The rows below fall into families. The same turns and mirrors carry the whole set onto itself and the rows of a family onto each other. For each named row, which other rows are in its family? Write them in the order they are listed.
These 16 rows form 4 families of 4 rows each.
tos: [-1.11 -1.88 -2.83 -1.83  0.74  1.43  1.92 -0.15 -0.11 -0.67  1.34 -2.25
 -2.18 -2.03  0.22 -0.21 -1.60 -0.80  0.65 -1.10 -2.77 -1.70 -0.96]
Tiga: [ 0.65  1.12 -1.80 -2.78 -1.22  1.70  2.48  3.04  0.84  0.13 -0.22 -0.17
  0.26 -3.08 -2.05  0.87  1.65 -0.74 -1.50 -1.70  1.04  1.18  0.05]
Gili: [-0.62 -0.13 -0.59  0.04  2.11  3.22 -2.41  0.94  0.15 -0.82  2.48 -1.34
  0.58 -0.62  1.30 -2.12 -3.11 -0.73  0.56  0.39  0.65  0.95  0.07]
Mugen: [-0.48 -0.66 -0.66  1.44  1.16  3.78 -1.79  1.52  1.49  1.47  0.97  0.47
  1.17  0.49  1.20 -1.30 -0.82 -0.24 -2.79 -0.67  1.78 -0.48 -0.55]
zamav: [ 1.13  0.86 -0.77 -1.79 -0.62  0.36  0.59  1.70 -1.40  0.48  0.23 -0.35
  1.39 -2.51 -1.23  1.33  1.36 -0.67 -3.57  0.37 -0.21 -2.42 -1.13]
lesis: [ 0.95  1.20 -0.54 -2.56 -1.20 -0.16  2.62  1.70 -0.52 -0.96  1.19 -1.01
  0.53 -2.58 -1.84  1.67  2.62 -0.71 -1.10 -1.67 -0.09 -1.05 -1.72]
kifi: [-0.60 -1.16  0.37  1.90  2.10  2.63 -1.73  2.13  1.22 -0.45  1.05 -0.04
  1.58  0.10  2.00 -2.80 -1.47 -0.72 -0.33 -1.34  1.27  1.11  1.06]
fuvuv: [-0.03 -1.78 -1.77 -0.80  0.78  0.96  3.01  1.11  1.23 -2.61 -0.03 -1.45
 -0.04 -0.55 -3.34  0.65 -1.72 -2.13  1.23  0.09 -1.44  0.02 -1.61]
gufi: [-1.08  0.11 -2.89 -1.31 -0.85  1.06  2.43  0.14  0.08 -1.75  0.81 -2.45
 -1.06 -0.78 -1.42  0.35 -1.57 -0.42  0.80 -0.38 -0.90 -0.18 -2.85]
Gom: [ 0.14 -3.92  2.56  0.05  3.04  2.74  1.09  1.07  1.09  0.77  2.35 -1.75
 -0.15 -1.36  1.17 -0.08  2.48 -2.79 -0.08 -0.26 -1.35 -0.43  0.74]
pila: [ 1.35 -1.12  0.08  0.36  1.64  1.70 -2.98  2.97  0.76 -1.18  1.85 -1.28
  1.46 -0.97  0.80 -1.70 -0.54  0.79 -0.65  0.46  1.84  2.28  0.47]
lut: [-1.46 -0.22 -2.23  0.07  1.01  2.69  0.89  1.23  0.96 -2.29 -0.74 -0.92
 -0.53  0.48 -1.89  0.48 -1.75  0.57  0.67 -1.61 -1.23 -0.59 -2.30]
razim: [ 1.74 -1.98  1.63  0.15 -0.11  0.94  1.56  3.33 -0.18 -0.48  3.13 -0.54
  1.39 -1.77  2.82 -0.54  2.79 -3.37 -1.62 -0.40  0.04 -0.52  1.39]
gosaz: [ 0.33 -2.21  2.85  1.28  1.30  2.85  0.88  1.93  0.67 -0.04  1.78 -0.44
  1.68 -2.07  2.32 -0.67  2.14 -3.37  0.14  0.75  0.26  0.78  1.98]
volo: [ 1.29 -2.72 -0.07  1.57  0.54  2.16  0.98  3.00  1.42 -0.22  3.89 -0.24
  0.96 -1.85  2.59  0.48  1.24 -3.56  1.97  0.66 -0.30  0.48  1.01]
fip: [ 0.15 -0.11  0.04 -2.28 -0.64  0.40  4.18  1.38  0.91  1.41  0.23 -1.08
  0.72 -2.36 -1.25  0.96  3.80 -1.20 -0.80  0.13  0.61 -0.41 -0.25]

The rest of the family of gufi: lesis, kifi, gosaz
The rest of the family of tos: Mugen, zamav, Gom
The rest of the family of Tiga: fuvuv, pila, volo

